Rows swapped in pairs by one turn or mirror: which row each one swaps with
z_598: [ 17.8  -9.4  -8.1  18.8  -2.1 -16.6 -19.6 -16.8   3.2  -8.8 -12.8 -38.1
  -6.0   2.6   4.3 -41.6 -15.5 -33.3  -4.4   4.8 -15.7]
z_563: [ -8.6   2.9  -1.3 -10.8  -3.6  -7.7  21.3  -2.9  -0.2  -1.2 -20.0 -33.1
  -3.6   1.8  12.8 -16.9 -36.2 -23.3  -6.2  14.6 -12.7]
z_911: [ -6.8   5.1   3.5  14.0   1.3  -1.1  -1.7  -7.3 -23.9 -32.3 -28.6 -14.2
 -10.4  -2.0   2.8 -41.6   3.4 -10.2   6.8   9.7  -0.8]
z_546: [-10.8  -1.7  -1.2  11.6  -3.1  -5.9 -21.9   5.3  -8.1 -16.9 -20.5  -9.8
  -3.8   0.3  15.0 -39.8  16.0 -11.4  -4.0  12.0 -20.0]
z_484: [ 12.2  -2.0   5.8   6.6  -6.4  -9.6 -12.9 -15.5  -8.0   5.0 -22.8   0.4
  -2.4  -3.6   6.6 -27.4 -39.6 -22.4  -7.5  -7.1 -25.1]
z_683: [  3.6  -2.9  -5.6  23.4  -8.2  -4.3  -6.2  -7.6  -2.4 -13.7 -19.8   8.3
  -6.5  10.0   9.1 -21.6  -5.1 -42.2  -5.1  33.3  -0.1]
z_697: [  1.0  11.2   0.0  27.0   3.2 -10.7   1.5  12.8  15.9 -13.2  -9.0 -32.3
 -19.2  -1.0  23.3 -32.1 -23.1 -39.4  -4.1  16.7  -9.9]
z_306: [-10.5  -4.1  -2.9  42.5 -13.2  -3.7 -17.8  18.2  -4.8 -15.0 -23.2 -13.6
  -1.1  -6.5  -6.6 -45.7 -16.9 -23.3  -1.3   2.6  -5.5]
z_614: [-27.8  -3.2   0.9 -13.2  -4.8  -2.4 -28.1  -3.5  -1.9 -16.6 -21.0 -28.3
  -3.9  -3.5  15.8 -40.0 -11.2 -22.1  -3.2  11.9   8.2]
z_502: [-11.1 -15.8  -1.3  31.3  -0.3 -19.2  -4.1  12.5  12.5 -14.7 -22.0 -11.5
 -15.7   0.1  20.8 -16.8 -21.0 -43.4   1.7   9.0   7.7]
z_522: [  7.8   0.6  -1.3  11.0 -19.1  -3.4  -8.9  -8.4 -11.6  -9.6 -21.3  -5.9
   5.3   0.0  11.3 -36.9 -48.3  -7.8 -13.6  -2.4 -18.4]
z_66: [ -3.7  -2.6  -7.0  -8.0  -1.5   2.6 -21.5 -27.1 -14.5  -7.9 -19.0 -15.1
   3.7 -10.6  16.0 -20.6 -35.3 -19.2  -0.9  15.9  10.7]
z_920: [-11.7  15.7  18.3   2.9   3.4 -13.8  -8.4  -2.4 -17.0  -6.1 -16.8 -29.8
   7.7  -5.1  -3.1 -25.2 -34.7 -20.4 -22.4   3.4  -9.3]
z_967: [ -4.6   4.4   0.6   5.1  -7.6  -5.9 -40.9  -9.7   1.1  -7.9 -17.1 -23.0
  -0.5  -4.9   8.0 -34.3 -27.3 -25.4  -5.7 -15.9  -6.3]
z_383: [ -1.9  -0.8  -1.0  23.0   0.5  -4.1  25.8 -11.1  14.6 -14.8 -24.4  -3.5
 -12.7  -3.3  15.5 -26.1 -30.8 -33.1  -5.6   1.0   2.8]
z_277: [ -5.8   5.2 -12.5  30.1  -1.3 -13.9   5.7  -7.6  -7.2 -12.0 -16.2 -15.8
  -9.7  -5.1   8.9 -29.4  14.8 -20.8  -7.0  -0.5   5.3]
z_247: [  6.2   0.2   3.7   6.5  -7.4   0.1  17.1  -6.1  -6.6 -11.4 -17.5 -24.2
  -4.3   1.9  14.5   1.5 -20.6  -6.6  -5.6   7.5 -12.3]
z_478: [ 10.1  -7.8   7.9  33.2  -2.9  -9.2   1.1 -29.2 -16.0 -11.7 -20.9 -19.4
  -1.3 -10.6   4.0 -32.6 -29.2 -29.6  -5.0  28.4  -8.6]
z_409: [ -2.2 -19.1   3.3  23.6  -8.7 -15.1 -13.9  -8.9 -12.0  -5.8 -24.0   2.3
  -1.7 -13.3   1.6  -8.8 -33.6  -9.0 -11.9  17.1   4.8]
z_736: [-24.0   6.9  -2.0   7.4  -5.0  -4.5  -2.8   6.1 -15.4 -14.5 -18.0 -15.8
  -8.4   9.6  -7.9 -53.1  -0.8 -20.0  -1.8  18.6  -4.2]
z_171: [-10.6  -1.3   0.4  37.8   0.7 -13.3   8.7   3.3  -2.9 -22.8 -21.1   7.6
  -8.5  -5.9  10.5 -39.9 -35.9 -15.0   1.5  19.9   4.7]
z_398: [  3.0   4.9  10.8   3.3  -6.8   8.7 -11.9  26.0  -8.5 -15.8 -10.0  -9.8
   6.9  -1.4   1.7 -34.9  -7.6 -27.8  -7.8   4.9 -22.5]
z_706: [ -2.9   7.4   4.3  19.2  -2.8  -9.5  -0.7  17.3  -1.0 -26.4 -17.0 -27.2
 -16.4   3.0   8.9 -52.5  -0.6 -31.8   6.3   5.8  -1.9]
z_99: [-11.8   0.7   3.2   9.6  -4.4 -17.6   0.8  -4.3  15.3  -7.8 -15.5 -25.3
 -11.1  11.3  16.0 -12.8 -10.0 -43.7 -21.8  20.7  -8.1]
z_357: [  1.2  -6.6  -4.1  11.6 -16.4  11.6 -10.9   9.4  -0.3 -11.4 -22.7 -29.5
   2.5 -11.8  23.4 -43.6 -24.6  -5.6  15.4  -0.8  -2.9]
z_533: [-16.1  -9.6  -0.8  13.6 -17.7  13.3 -15.1 -10.4 -12.1  -8.4 -27.2  -5.8
   1.4   0.3  -2.9 -41.1 -22.7  -8.9  -9.6 -11.3  -0.3]
z_547: [ -7.3  -0.8   1.0   8.0  -7.0   4.9  -0.4  -4.5  -5.9 -16.9 -23.1 -37.1
   8.2 -15.8  13.2 -32.0 -33.6  -8.1   9.0 -14.6  -5.8]
z_716: [ 10.8 -12.3  -3.5  12.9 -20.6  14.5  -9.0  -1.3  -5.3 -13.4  -1.5  -4.9
  -1.1  -9.1  15.5 -36.9 -24.5  -9.3   9.4  25.4   0.3]
z_213: [  3.5 -10.9   0.4   7.4   6.3 -13.9  -8.4 -22.3 -24.4   0.4 -24.9  -5.6
  -4.4  -9.5  11.9 -22.5 -43.1 -17.6 -14.2  18.2   4.5]
z_241: [ -5.5  -1.5  -8.0   1.9  -1.1 -17.5   1.2  19.0   4.1  -3.5 -16.2 -11.6
  -2.9   1.9  16.1 -11.9 -39.5 -27.4  -5.6  34.9  -0.8]
z_490: [-13.2   2.7   2.4   2.0 -16.1   8.2  -3.3  16.9  10.5  -1.9  -8.1 -33.5
   0.5  -6.3  13.5 -24.5  -4.2 -15.1   7.3  13.5   3.8]
z_100: [ 22.6   3.4  -2.8   7.3  -6.9 -12.8 -12.9 -10.6   2.1 -25.4 -19.2  12.0
 -10.3 -13.6  12.2 -39.5 -21.3 -23.4  -1.3   9.5  -1.3]
z_712: [ -7.9  -6.4  -0.6   4.2  13.5 -19.5   7.0 -11.3  -1.6  -9.2 -16.9 -31.2
  -7.1 -13.1  32.9  -7.6 -20.3 -13.2  -8.6  11.5  -9.8]
z_774: [ -5.3   1.5   5.0  14.0  -2.4 -18.4   4.5 -12.1 -15.2  -7.4 -27.1 -47.0
  -7.5  -2.2  10.5 -37.6  -4.1 -40.6 -12.8   7.3  -2.8]
z_647: [  5.4  -6.1  -6.8  33.2  -4.5   3.3 -34.5  13.6   7.1  -8.0 -21.1   1.6
  -3.3  -1.8  11.0 -35.4 -16.8 -28.4  -6.3  14.0  -4.5]
z_174: [  1.5   0.6   0.3  50.6  -0.7 -16.1   8.4  -8.5  -3.9  -5.4 -17.3 -32.2
  -9.2  -0.9   7.7 -31.1 -16.2 -26.6 -10.2   7.3  -8.5]
z_790: [-11.2  -3.8  11.0  10.0  -7.5  -6.9  -2.7   5.4  -4.6   0.8 -18.3 -50.3
   0.2  -2.6   7.5 -12.5 -33.0 -13.9  -7.2  -1.0  -8.4]
z_682: [ 10.5   3.7  -0.7  11.8  -4.7   0.7 -12.5   4.5   1.3  -8.6 -17.4  21.3
  -5.9  -0.6   8.4 -35.4 -16.1 -22.0   0.9  27.8  -3.6]
z_182: [-16.3   2.3   9.0   4.0  -3.4  -4.0 -38.1 -21.3 -13.0  -7.8 -23.8  -7.6
  -0.1   1.4   4.4 -27.6 -30.3 -22.5  -6.9  22.7  -2.0]
z_154: [ -5.2   2.2 -20.1  17.2   0.0 -18.4   0.2 -28.0  -6.5 -14.5 -21.8  -5.1
 -12.9 -18.7   4.9 -39.4 -16.4 -32.4  -9.4  21.7   7.6]
z_945: [-11.6 -14.3  -0.4  25.1   7.3 -11.5  -2.7   6.8  -6.8 -10.8 -16.0  14.5
 -17.6  -9.0  10.6 -35.0 -26.6 -18.5  11.4  11.9   9.0]
z_150: [ -4.4  -3.6  -1.4  43.8  -8.4  -8.1  14.3   8.7  -3.1 -20.2 -14.1 -18.9
  -6.7   6.5   4.3 -32.4  -4.7 -28.1  -3.4  -1.4  -9.8]
z_576: [  8.1 -10.2  -9.2  20.0  12.5 -11.3 -19.4 -11.8  -2.2  -5.4 -23.3 -21.8
  -6.4 -15.3  25.8 -24.6 -47.6 -30.0 -12.2   5.6   6.9]
z_639: [  9.2  -1.8  -8.2  16.4  -5.2 -10.3   6.4   2.1   3.7 -10.8 -15.9 -32.5
  -4.1 -16.8  19.1 -28.5 -49.6 -26.6  -5.2  -9.0  -4.1]
z_801: [-11.1  -6.5  10.2  11.3  20.4 -13.6  10.6   5.0 -22.4 -16.7 -11.9 -30.7
  -3.7 -16.8  12.3 -22.8 -33.4 -31.4 -11.7   8.4   3.5]
z_553: [  2.4  -4.9  -2.8   5.9  -5.4 -10.9  -4.6  -3.6   3.3 -16.4 -10.5   3.3
 -18.0  10.3  29.7 -19.9 -26.6 -40.3  -5.0  28.8   4.2]
z_293: [ -6.2  -8.7   5.6   6.6 -24.2  -5.9  -3.2  -9.0  -8.6 -11.1 -31.0 -19.8
  -2.8   0.1  10.7 -49.0 -20.7 -18.2 -22.4 -16.9 -11.4]
z_92: [ -3.0  -3.4  -5.8   1.1 -11.7   1.2   0.6  -7.0  -0.2  -4.5 -38.3 -28.4
   9.7 -17.7  20.9 -13.7 -10.4 -10.0   4.5  -4.4  -6.5]
z_979: [ -6.7 -26.3  -6.0  20.7  -0.5  -4.7 -15.1   8.0  14.2  -8.2 -14.8 -31.7
  -3.2  -7.5   9.8 -26.3 -20.7 -16.2  17.8  22.7   5.9]
z_179: [-25.1  -8.7   5.7  15.9   2.9 -13.2  13.0   4.4  -1.0  -9.6  -5.4  -5.4
 -23.7  -1.5  16.8 -14.7 -16.7 -31.3  -4.0  17.3 -18.1]
z_105: [-12.6  -0.3   8.4   3.7  17.4 -19.4  -1.1 -12.5 -11.1  -4.3 -26.5 -23.1
   0.0  -8.1   0.0 -11.5 -12.4  -7.6 -15.9  22.1   3.3]
z_814: [-18.0  -8.8   2.7  13.7  -9.9   0.8 -31.5  10.3 -17.3  -5.4 -24.7 -43.6
  -3.9  -3.4  11.9 -40.3 -27.9 -17.4  -5.9   7.0  -7.8]
z_164: [ -3.0 -10.2 -16.6   2.1 -28.4   4.8 -10.3  -5.9   3.4   2.0 -24.8  -1.0
   5.1 -12.2   6.2 -16.0 -22.2 -15.7  -5.6  21.6  -8.3]
z_18: [ -0.7   8.8   3.4  11.8  14.0 -23.1  -4.1  -3.8   7.5  -7.7 -20.0 -27.1
  -6.3  10.1   9.0 -19.5 -35.2 -43.8 -18.2  21.7  -6.9]
z_471: [-22.5   1.5   9.7  26.4  -3.5  -7.3  16.8   4.9  21.0 -13.4 -17.7  -8.7
  -8.7 -12.4  10.1 -28.6 -21.9 -14.1  -4.1   4.7   8.5]
z_803: [-15.2  -7.7  -5.4  -4.9  -4.5  -0.3 -33.7  19.8  -6.7 -13.4 -17.5 -16.9
  -1.9  10.3  10.3 -42.0 -23.5 -20.0  -2.5  17.7   7.6]
z_15: [ -5.4  12.9  -7.6   0.1   1.4 -20.1 -28.3  -2.5 -20.7 -12.2 -21.8 -14.1
  -2.2   3.2  -1.4 -49.8 -24.6 -27.2 -12.4  19.3  -5.3]
z_153: [ -7.5  -0.8   6.2   2.1  -5.6  -9.0   9.0  33.6  -6.2 -24.1 -15.3  -6.5
  -8.3   3.2  18.4 -37.1 -15.8 -31.1  -3.9  15.4   4.6]
z_456: [-22.6   0.3   7.4 -11.7  -3.7  -1.9 -18.1 -10.4 -16.1 -12.6 -17.8 -14.7
 -10.0  -9.2  13.1 -41.3 -20.4 -20.5  -0.1  -1.9 -27.2]
z_467: [ 11.6  -1.4  -4.3 -13.9  -4.3  -6.7  -2.5   9.6  -3.8 -17.0 -20.7  -5.5
  -6.1   5.5  16.5 -33.0   6.1 -15.7  -8.8  15.8  -5.2]

z_409 swaps with z_100
z_213 swaps with z_682
z_639 swaps with z_306
z_563 swaps with z_736
z_277 swaps with z_92
z_179 swaps with z_456
z_614 swaps with z_99
z_979 swaps with z_598
z_547 swaps with z_150
z_171 swaps with z_522
z_174 swaps with z_357
z_716 swaps with z_478
z_66 swaps with z_683
z_502 swaps with z_967
z_553 swaps with z_182

